Each row has a hidden score. How much does it go up from the first row of each pair to the second? 10 means little or no change, 20 a big rise and 0 a big fall. The score is a weighted sum of the row's numbers plus the product of two more (or one squared), each taken from its middle value.
tensor([ 1.172,  1.584, -0.882,  0.424,  0.554,  1.484, -1.319, -1.078,  0.257,  1.385])
tensor([ 1.399,  1.199,  0.464,  0.016,  0.630,  0.677, -1.249, -1.087,  0.777,  1.310]): 8
tensor([ 0.595,  0.108, -1.040,  0.040, -0.580,  0.653, -0.451,  0.303, -1.042, -0.383])
tensor([-0.644,  1.451, -1.184,  1.849, -1.046, -0.533, -0.506,  2.720,  1.191,  0.606]): 4
tensor([-0.027,  1.089, -0.971,  0.559,  0.252, -1.317,  0.476,  2.117, -0.282,  0.709])
tensor([ 0.397, -0.711,  0.724, -1.249, -0.106, -0.642,  0.254, -0.989,  0.737,  0.645]): 8
tensor([ 1.004,  0.714, -0.622, -0.072, -0.022,  0.801, -0.847, -0.590, -0.641,  0.176])
tensor([-0.734, -0.998,  0.176,  1.015, -0.578,  0.318,  0.745, -0.255,  0.784, -0.315]): 8
tensor([ 0.728,  0.089, -0.146, -0.359, -0.360, -1.105, -0.464,  0.430,  0.663,  0.206])
tensor([-0.026, -1.387, -0.536,  1.951, -0.621, -0.092,  0.782, -0.665,  0.873,  0.008]): 12
tensor([ 0.291,  0.370, -1.153,  0.398, -0.725, -0.020,  0.150,  0.476, -0.165, -0.456])
tensor([-0.182, -1.590,  0.042,  1.769, -0.818, -0.352,  1.016, -0.636,  0.771, -0.390]): 3
tensor([ 0.400, -0.275,  0.025, -1.570, -0.603, -0.642, -0.468, -0.229,  1.129,  0.779])
tensor([-1.458, -1.278,  1.847, -0.875,  0.948, -0.169,  1.175, -0.343, -0.593, -1.223]): 12
tensor([ 1.499,  1.133,  0.019, -0.367,  0.274,  0.597, -0.926, -1.100,  0.171,  0.916])
tensor([-0.550,  1.702, -1.577,  0.731, -0.716, -1.291,  0.342,  2.476,  0.045,  0.493]): 6
tensor([ 1.008,  1.505, -0.414, -0.744,  0.418,  1.019, -1.218, -0.413,  0.206,  1.015])
tensor([ 1.292,  0.257,  0.257, -0.612, -0.039, -0.533, -0.897, -0.194,  0.597,  0.351]): 7
tensor([ 1.735,  1.689, -0.348, -0.265,  0.496,  0.549, -1.526, -0.701,  0.163,  0.853])
tensor([ 0.524, -0.622,  0.213, -1.054, -0.172, -0.217,  0.092, -0.825,  0.141,  0.333]): 10
tensor([-0.929, -0.908,  0.110,  1.135, -0.204,  0.240,  0.599,  0.186,  0.458, -0.288])
tensor([-1.505, -1.223,  1.403, -0.835,  1.422,  0.033,  1.679, -0.689, -1.772, -1.198]): 13
tensor([-0.018,  0.239, -1.014,  0.278,  0.045,  0.461, -0.015,  0.325, -1.331, -0.950])
tensor([-2.011, -0.825,  2.217, -1.258,  0.999, -0.113,  1.275,  0.170, -0.735, -1.038]): 8
tensor([-0.494, -0.642,  0.274,  1.716, -0.260,  0.044, -0.057,  0.182,  1.139,  0.056])
tensor([-0.010,  0.493, -0.909,  0.422, -0.549,  0.132, -0.146,  0.520, -0.398,  0.286]): 13
tensor([ 1.077, -0.166, -0.182, -1.181, -0.298, -0.482, -0.445, -0.251,  0.225,  0.530])
tensor([-1.676, -1.293,  1.585, -1.242,  0.554,  0.673,  1.313, -0.287, -0.944, -1.523]): 10
tensor([-0.168,  1.609, -1.666,  0.911, -0.690, -0.891,  0.134,  2.209,  0.241,  0.802])
tensor([-0.576,  1.659, -1.638,  1.307, -0.861, -0.209, -0.647,  2.996,  1.078,  0.605]): 6
tensor([-0.471,  0.405,  1.554, -0.488,  1.046, -0.250, -0.378,  0.612, -0.120, -0.936])
tensor([ 0.151, -0.666,  0.234, -1.114, -0.683, -0.358, -0.333, -0.255,  0.772,  0.274]): 13
tensor([-0.208,  0.510, -1.089,  0.554, -0.246, -0.708,  0.567,  1.220, -1.182,  0.106])
tensor([ 1.693,  1.401, -0.307, -0.765,  0.327,  0.640, -1.576, -0.698, -0.111,  0.949]): 9
tensor([ 0.119,  0.309, -1.631,  0.105, -0.553,  0.160,  0.057,  0.560, -0.816, -0.101])
tensor([-1.305, -1.335,  1.330, -0.855,  0.916, -0.400,  1.612, -0.680, -0.539, -0.682]): 10
tensor([-0.325, -0.844, -0.553,  0.858, -0.483, -0.089,  1.218, -0.572,  0.364,  0.243])
tensor([ 1.260,  1.489,  0.047, -0.202,  0.628,  1.041, -1.196, -0.858,  0.564,  1.331]): 9
tensor([-0.237,  1.558, -1.304,  0.356, -0.931, -0.798, -0.470,  3.011,  1.003,  0.609])
tensor([ 0.441, -0.387,  0.147, -0.803, -0.816, -0.803,  0.094, -0.261,  1.187,  0.990]): 12
tensor([ 1.335, -0.162, -0.499, -1.311, -0.344,  0.031, -0.551, -1.175,  0.109,  0.665])
tensor([-0.363,  1.180, -1.479,  1.129, -1.104, -0.305, -0.740,  2.873,  1.055,  0.365]): 1
tensor([-1.574, -1.252,  1.645, -0.488,  0.856,  0.690,  0.935, -0.842, -0.865, -0.943])
tensor([ 1.166,  1.163, -0.077, -0.345,  0.380,  0.936, -1.630, -0.589,  0.063,  0.546]): 8
tensor([-0.485, -0.802, -1.034,  1.078, -0.290, -0.195,  1.448, -0.745,  0.568,  0.646])
tensor([-0.064, -1.677,  0.055,  1.280, -0.313, -0.563,  1.067, -0.975,  0.389, -0.361]): 5
tensor([-1.829, -1.358,  1.358, -1.007,  0.771,  0.106,  1.804, -0.522, -1.706, -1.387])
tensor([-0.639,  0.198,  1.626, -0.282,  0.627, -0.102, -0.422,  0.639, -0.043, -1.162]): 2
tensor([ 0.851,  1.157,  0.391, -0.318,  0.828,  1.250, -1.173, -0.637, -0.277,  0.329])
tensor([-0.417,  1.574, -0.844,  1.831, -0.480, -1.213,  0.428,  2.007,  0.424,  0.412]): 11
tensor([ 0.997,  1.244, -0.393, -0.577, -0.025,  1.309, -1.222, -0.782, -0.109,  1.385])
tensor([-0.584,  1.726, -1.603,  0.837, -0.817, -0.532, -0.215,  2.692,  0.875,  0.634]): 4
tensor([-0.592,  0.894, -1.599,  0.813, -1.312, -0.844, -0.199,  2.414,  0.664,  0.279])
tensor([ 1.412,  1.344,  0.261, -0.904,  0.406,  0.189, -1.467, -1.195,  0.328,  0.688]): 18
tensor([-0.099,  0.344, -1.239,  0.045, -0.785,  0.607, -0.471,  1.106, -0.324, -0.460])
tensor([ 1.194, -0.071, -0.076, -1.432, -0.265, -0.675, -0.432, -0.590,  0.889,  0.788]): 12
tensor([-0.505, -1.280, -0.647,  1.842, -1.137,  0.615,  0.575, -0.646,  0.871,  0.267])
tensor([-0.334, -1.506, -0.540,  1.660, -0.679, -0.330,  1.181, -0.723,  1.183,  0.298]): 12
tensor([ 0.233,  0.396, -0.750,  0.137, -0.530, -0.133, -0.204,  0.273, -0.434, -0.083])
tensor([ 0.511, -0.191, -1.188, -1.330, -0.607,  0.020,  0.192, -0.454,  0.188,  1.091]): 10
tensor([ 1.168,  1.487,  0.173, -0.166,  0.525,  0.459, -1.213, -0.776,  0.325,  0.846])
tensor([ 1.254, -0.412,  0.318, -1.111,  0.006, -0.744, -0.648, -1.360,  0.226,  0.457]): 11
tensor([ 0.885,  1.375, -0.527, -0.389,  0.411,  0.985, -0.977, -0.732, -0.495,  0.756])
tensor([-1.583, -0.849,  1.575, -0.757,  1.061,  0.240,  1.172, -0.484, -0.865, -0.894]): 8
tensor([ 1.823,  1.220, -0.202,  0.407,  0.550,  0.543, -1.579, -1.389,  0.097,  0.738])
tensor([ 1.220, -0.318, -0.184, -0.131, -0.639, -1.235, -0.183, -0.243, -0.012,  0.232]): 13
tensor([-1.488, -1.061,  1.675, -0.978,  0.674, -0.318,  1.355, -0.167, -0.900, -1.136])
tensor([-0.010, -1.026, -0.079,  1.019, -0.835, -0.146,  0.461, -0.307,  0.817, -0.308]): 10
tensor([ 0.831,  1.833,  0.089, -1.084,  0.756,  0.558, -1.448, -0.668,  0.193,  1.538])
tensor([-0.034, -0.890, -0.109,  1.758, -0.774, -0.043,  0.069, -0.176,  0.895, -0.373]): 5
tensor([ 1.479,  1.301,  0.444, -0.324,  0.489,  0.384, -1.434, -0.873,  0.200,  0.758])
tensor([-0.522,  0.959, -1.413,  1.222, -1.515, -0.831, -0.605,  3.089,  1.413,  0.038]): 4
tensor([ 1.307,  1.333,  0.122,  0.425,  0.804,  0.665, -1.088, -1.178,  0.651,  1.096])
tensor([ 1.343,  1.418, -0.010,  0.361,  0.582,  0.875, -1.347, -0.694,  0.356,  0.585]): 10
tensor([ 1.111, -0.278, -0.401, -0.849, -0.160, -0.464, -0.294, -0.503,  0.469,  0.843])
tensor([-0.456,  1.542, -1.765,  0.956, -0.978, -0.093, -0.102,  2.675,  0.250,  0.551]): 4
tensor([ 1.650,  1.165,  0.082, -0.974,  0.303,  0.114, -1.533, -0.923,  0.812,  1.039])
tensor([ 1.596,  1.513,  0.354, -0.519,  0.574, -0.008, -2.100, -0.197,  0.567,  0.499]): 4
tensor([ 0.831,  1.617,  0.112,  0.236,  0.922,  0.852, -1.270, -0.459,  0.333,  0.665])
tensor([-0.705, -1.018, -0.133,  2.104, -0.673, -0.235,  0.734, -0.030,  0.859, -0.097]): 12
tensor([-0.285, -0.964, -0.123,  1.961, -0.406,  0.009,  0.545, -0.411,  1.372,  0.312])
tensor([-1.502, -1.253,  1.448, -0.891,  0.555,  0.068,  1.369, -0.043, -1.299, -1.143]): 10
tensor([ 0.269,  0.248, -0.658,  0.654, -0.064, -0.369, -0.042,  0.308, -0.535,  0.136])
tensor([ 1.468,  1.052, -0.208, -0.011,  0.271,  0.904, -0.944, -0.906,  0.369,  0.926]): 12
tensor([ 1.391,  0.902, -0.109,  0.194,  0.266,  0.319, -1.061, -1.067,  0.442,  0.878])
tensor([ 1.646,  1.194, -0.029, -0.518,  0.631,  0.243, -1.161, -0.838, -0.206,  0.432]): 10
tensor([-0.610, -1.346,  0.551,  0.497, -0.479, -0.324,  0.828, -0.361,  0.554, -0.528])
tensor([-0.512,  1.337, -1.155,  1.329, -0.579, -0.478,  0.043,  2.453,  0.671,  0.189]): 9
tensor([-0.153,  0.361, -0.821,  0.704, -0.314,  0.244,  0.155,  0.931, -1.150, -0.458])
tensor([ 1.764,  1.551, -0.304, -0.304,  0.296,  0.426, -1.458, -0.937,  0.680,  1.119]): 13
tensor([-0.604, -1.181, -0.625,  0.650, -0.871, -0.395,  0.536, -0.194,  0.672,  0.365])
tensor([ 0.862, -0.461, -0.583, -0.874, -0.671, -0.174,  0.081, -0.847,  0.162,  0.536]): 10
tensor([ 0.035,  0.332, -0.756,  0.423, -0.042,  0.495,  0.013,  0.290, -0.684, -0.317])
tensor([-1.394, -1.417,  1.638, -1.074,  0.857, -0.061,  1.206, -0.491, -0.975, -1.185]): 9
tensor([ 1.429,  1.168,  0.654,  0.158,  0.462,  0.360, -0.989, -1.418,  1.057,  1.167])
tensor([ 1.007, -0.631, -0.747, -1.146, -0.769, -0.482, -0.708, -0.762, -0.013,  0.160]): 9
tensor([-0.737, -1.262, -0.360,  2.513, -0.464, -0.097,  0.542, -0.444,  1.153, -0.164])
tensor([-0.793, -1.109, -0.112,  1.596, -0.611,  0.651,  0.449, -0.146,  0.863,  0.079]): 11
tensor([ 1.607, -0.137,  0.627, -0.563, -0.020, -1.199, -1.467, -0.079,  0.348, -0.186])
tensor([-1.724, -0.917,  1.589, -1.261,  0.689,  0.706,  1.010,  0.006, -0.918, -1.006]): 15
tensor([-0.445,  1.407, -1.357,  1.067, -0.367, -1.321,  0.618,  2.478,  0.123, -0.108])
tensor([-1.891, -0.933,  1.811, -1.269,  1.310,  0.267,  1.441,  0.131, -1.184, -1.132]): 9
tensor([ 1.604,  1.376,  0.296, -0.020,  0.803,  0.841, -1.404, -1.210,  0.544,  0.791])
tensor([-0.529,  1.081, -1.186,  0.719, -0.236, -1.204,  0.527,  2.610, -0.145,  0.344]): 10
tensor([-0.564, -0.950, -0.439,  1.535, -0.840,  0.196,  0.818, -0.135,  0.669,  0.288])
tensor([-0.558,  0.179,  2.059, -0.657,  1.132, -0.699, -0.212,  0.517,  0.081, -0.609]): 3
tensor([-1.970, -0.945,  1.413, -0.746,  0.857,  0.126,  1.606, -0.346, -1.290, -1.086])
tensor([-0.541, -1.125,  0.314,  2.178, -0.385,  0.035,  0.507, -0.230,  1.296, -0.104]): 6
tensor([-1.654, -1.152,  1.412, -1.203,  0.863,  0.343,  1.072,  0.076, -0.804, -1.121])
tensor([-0.545, -1.043, -0.442,  1.303, -0.236,  0.134,  1.036, -0.901,  0.663,  0.405]): 14
tensor([-0.201,  0.038, -0.829,  0.450, -0.317,  0.287,  0.022,  1.019, -0.503, -0.379])
tensor([ 0.139,  0.237, -1.208,  0.385, -0.317,  0.005,  0.187,  0.302, -1.212, -0.461]): 13
tensor([ 0.441,  0.171, -0.884,  0.248, -0.383, -0.658, -0.251,  0.031, -0.409,  0.033])
tensor([ 0.538,  0.481, -1.199,  0.537, -0.339, -0.093, -0.390,  0.909,  0.273, -0.041]): 10
tensor([-0.541,  1.154, -1.898,  0.797, -1.299, -0.492, -0.280,  2.792,  0.971,  0.533])
tensor([ 1.244,  1.260, -0.187, -0.047,  0.621,  0.714, -1.174, -1.535,  0.261,  1.148]): 18
tensor([-1.673, -1.525,  1.188, -0.928,  0.928, -0.186,  1.963, -0.685, -1.195, -1.149])
tensor([ 0.697, -0.451, -0.156, -0.999, -0.335, -0.632,  0.097, -0.319,  0.050,  0.235]): 8
tensor([-0.319, -1.889, -0.573,  1.806, -1.283, -0.416,  0.803, -0.178,  0.582, -0.490])
tensor([ 0.270,  0.594, -0.585, -0.028,  0.119, -0.170, -0.136,  0.229, -0.256,  0.570]): 14
tensor([ 0.563, -0.427, -0.131, -1.413, -0.280, -0.128, -0.117, -1.033,  0.114,  0.685])
tensor([ 1.550,  1.463, -0.646, -0.377,  0.583,  0.518, -0.978, -0.921, -0.233,  0.727]): 12
tensor([ 1.018, -0.785, -0.485, -1.271, -0.714, -0.677, -0.082, -0.451, -0.133,  0.262])
tensor([ 1.475,  1.318, -0.203, -0.396,  0.489,  0.764, -1.477, -1.177,  0.822,  1.557]): 13
tensor([ 0.339,  0.343, -1.166,  0.268, -0.410,  0.443, -0.396,  0.567, -0.445,  0.325])
tensor([ 0.259,  0.174, -1.262, -0.220, -0.800, -0.370, -0.016,  0.819, -0.924, -0.103]): 8
tensor([ 1.181,  1.762,  0.280, -0.583,  0.579,  0.868, -1.734, -0.718,  0.592,  1.062])
tensor([ 0.855, -0.595, -0.889, -1.177, -0.482, -0.254, -0.170, -0.988, -0.058,  0.346]): 13
tensor([-0.525,  0.940, -1.356,  0.899, -1.143, -1.013, -0.363,  2.534,  0.890, -0.086])
tensor([ 0.756, -1.178, -0.264, -1.033, -0.460, -0.782,  0.589, -1.524, -0.328,  0.067]): 17
tensor([ 1.150, -0.102, -0.287, -1.188, -0.151, -0.557, -0.190, -1.282,  0.071,  0.577])
tensor([-0.857, -0.584,  0.124,  1.063, -0.342, -0.259,  0.957,  0.493,  0.452, -0.309]): 5
tensor([ 0.297,  0.237, -0.722,  0.180, -0.361,  0.988, -0.626,  0.194, -0.137, -0.052])
tensor([ 0.033,  0.272, -0.820,  0.066, -0.127,  0.169,  0.028,  0.630, -0.933, -0.338]): 11
tensor([-1.605, -1.173,  1.207, -0.776,  0.737,  0.183,  1.744, -0.252, -0.976, -1.167])
tensor([-1.646, -1.268,  1.594, -0.630,  0.906,  0.329,  1.785, -0.623, -0.968, -0.777]): 11
tensor([ 1.312, -0.091, -1.008, -1.487, -0.778, -0.566, -0.558, -0.683, -0.196,  0.490])
tensor([-1.415, -1.116,  1.533, -0.966,  0.514, -0.047,  1.358, -0.270, -0.930, -0.995]): 9
tensor([ 0.202,  0.360, -1.064,  0.144, -0.753, -0.200, -0.067,  0.638,  0.246,  0.175])
tensor([-1.536, -1.159,  1.712, -1.237,  0.848, -0.235,  1.551, -0.360, -1.214, -1.258]): 10
tensor([ 1.659,  1.451, -0.165,  0.420,  0.388,  0.925, -1.432, -1.133,  0.071,  1.168])
tensor([-1.566, -1.347,  1.555, -1.613,  1.008,  0.230,  1.320, -0.351, -1.324, -1.534]): 10
tensor([ 1.515,  1.360, -0.141,  0.821,  0.362,  0.519, -1.187, -1.210,  0.507,  1.282])
tensor([ 0.431, -0.371,  0.096, -1.316, -0.481, -0.677, -0.175, -0.088,  0.580,  0.186]): 9
tensor([-1.255, -1.234,  1.713, -1.029,  0.660,  0.119,  1.433, -0.056, -0.564, -0.988])
tensor([-0.455,  0.992, -1.924,  1.319, -1.226, -0.537, -0.215,  2.915,  1.046,  0.316]): 6
tensor([ 0.223,  0.022, -0.879, -0.228, -0.180,  0.110, -0.317,  0.314, -0.568, -0.322])
tensor([ 0.951,  1.988, -0.583,  0.325,  0.537,  1.425, -1.177, -1.162,  0.350,  1.447]): 13
tensor([-1.649, -1.406,  0.893, -0.113,  0.364, -0.189,  1.590,  0.052, -0.853, -1.179])
tensor([ 1.461,  1.333, -0.010, -0.561,  0.605,  0.343, -1.370, -1.027,  0.363,  1.201]): 11
tensor([ 1.273,  1.110,  0.138, -0.481,  0.457,  0.278, -1.118, -0.417, -0.319,  0.060])
tensor([ 0.341,  0.310, -1.139,  0.728, -0.426,  0.220, -0.236,  0.907, -0.500, -0.200]): 9
tensor([ 0.222, -0.237, -0.311, -1.018, -0.603, -0.724, -0.045, -0.533,  0.697,  0.720])
tensor([-0.002,  0.220, -1.385,  0.004, -0.578,  0.877, -0.423,  0.957, -0.923, -0.476]): 10
tensor([ 1.668,  1.043,  0.374, -0.573,  0.463,  0.179, -1.574, -1.136,  0.690,  0.842])
tensor([ 0.271,  0.193, -0.724,  0.431, -0.209, -0.094, -0.011,  0.296, -0.251, -0.009]): 11
tensor([ 0.280,  0.457, -0.915,  0.727, -0.215,  0.281,  0.153,  0.747, -0.702, -0.432])
tensor([-0.090,  1.093, -1.347,  0.928, -0.670, -0.952, -0.240,  2.217,  0.877,  0.632]): 6
tensor([ 0.644, -0.330, -0.174, -0.732, -0.261, -0.366,  0.176, -0.666,  0.707,  0.518])
tensor([-0.662, -1.112, -0.517,  1.817, -0.814, -0.090,  1.415, -0.586,  0.651,  0.155]): 10
tensor([ 0.186,  0.444, -1.005,  0.309, -0.365,  0.094,  0.233,  0.664, -1.082, -0.329])
tensor([-0.282, -1.113, -0.399,  2.630, -0.801,  0.340,  0.461, -0.838,  0.712, -0.036]): 9
tensor([ 1.477, -0.327, -0.304, -0.526, -0.223, -0.673, -0.865, -0.725,  0.047,  0.231])
tensor([ 0.365,  0.290, -0.809, -0.106, -0.354, -0.541, -0.142,  0.617, -0.457,  0.032]): 10
tensor([-0.335,  0.288, -0.960, -0.223, -0.573,  0.228,  0.150,  1.193, -1.058, -0.415])
tensor([ 1.273,  1.485,  0.258,  0.205,  0.286,  1.147, -1.145, -1.421,  1.248,  1.478]): 15
tensor([-0.040, -1.351, -0.237,  2.056, -0.640, -0.578,  0.581, -0.521,  1.009, -0.299])
tensor([ 1.449,  1.036, -0.101,  0.083,  0.455,  0.578, -1.534, -1.237,  0.641,  1.116]): 10
tensor([ 0.786, -0.403, -0.530, -1.331, -0.570, -0.307, -0.292, -0.286, -0.267,  0.110])
tensor([-0.029, -0.011, -0.120,  0.182, -0.235,  0.328, -0.264,  0.763, -0.831, -0.700]): 8
tensor([-1.881, -1.207,  1.287, -0.933,  0.781,  0.209,  1.364, -0.505, -1.072, -1.271])
tensor([-0.516,  0.480,  1.899, -0.397,  1.311,  0.111, -0.508,  0.664,  0.177, -0.960]): 1
tensor([-0.607, -1.412,  0.108,  1.904, -0.809, -0.015,  0.350, -0.392,  1.625, -0.366])
tensor([-0.819,  0.177,  1.496, -0.950,  1.111, -0.198,  0.023,  0.450, -0.054, -0.989]): 9
tensor([ 0.759, -0.468,  0.457, -0.970,  0.095,  0.506, -0.379, -1.087, -0.181,  0.155])
tensor([ 1.193, -0.430, -1.147, -1.063, -1.251, -1.188,  0.019, -0.108,  0.507,  0.873]): 5
tensor([-0.338, -1.470, -0.535,  1.988, -0.683,  0.149,  0.506, -0.730,  0.667, -0.343])
tensor([-1.578, -0.941,  1.317, -1.340,  0.924, -0.377,  1.382, -0.235, -1.127, -0.989]): 12
tensor([ 0.562,  0.578, -0.765,  0.234,  0.080, -0.796,  0.122,  0.502, -0.771,  0.178])
tensor([ 0.153,  0.168, -0.784,  0.737, -0.076,  0.693, -0.560,  0.552, -0.298, -0.594]): 7
tensor([-1.493, -1.306,  1.478, -1.034,  0.822, -0.053,  1.584, -0.086, -1.049, -1.522])
tensor([-1.669, -1.306,  1.197, -1.084,  0.611,  0.188,  1.302, -0.182, -1.087, -1.120]): 11
tensor([-1.562, -1.112,  1.917, -1.471,  0.862,  0.081,  1.636, -0.115, -1.249, -1.012])
tensor([-0.511, -1.653, -0.601,  2.763, -1.203, -0.004,  0.656, -0.321,  0.735, -0.115]): 10
tensor([-1.628, -1.335,  1.818, -0.519,  0.780,  0.353,  1.132, -0.573, -0.471, -1.203])
tensor([-0.809, -0.933, -0.643,  1.495, -0.903, -0.100,  0.712, -0.051,  0.854,  0.129]): 11
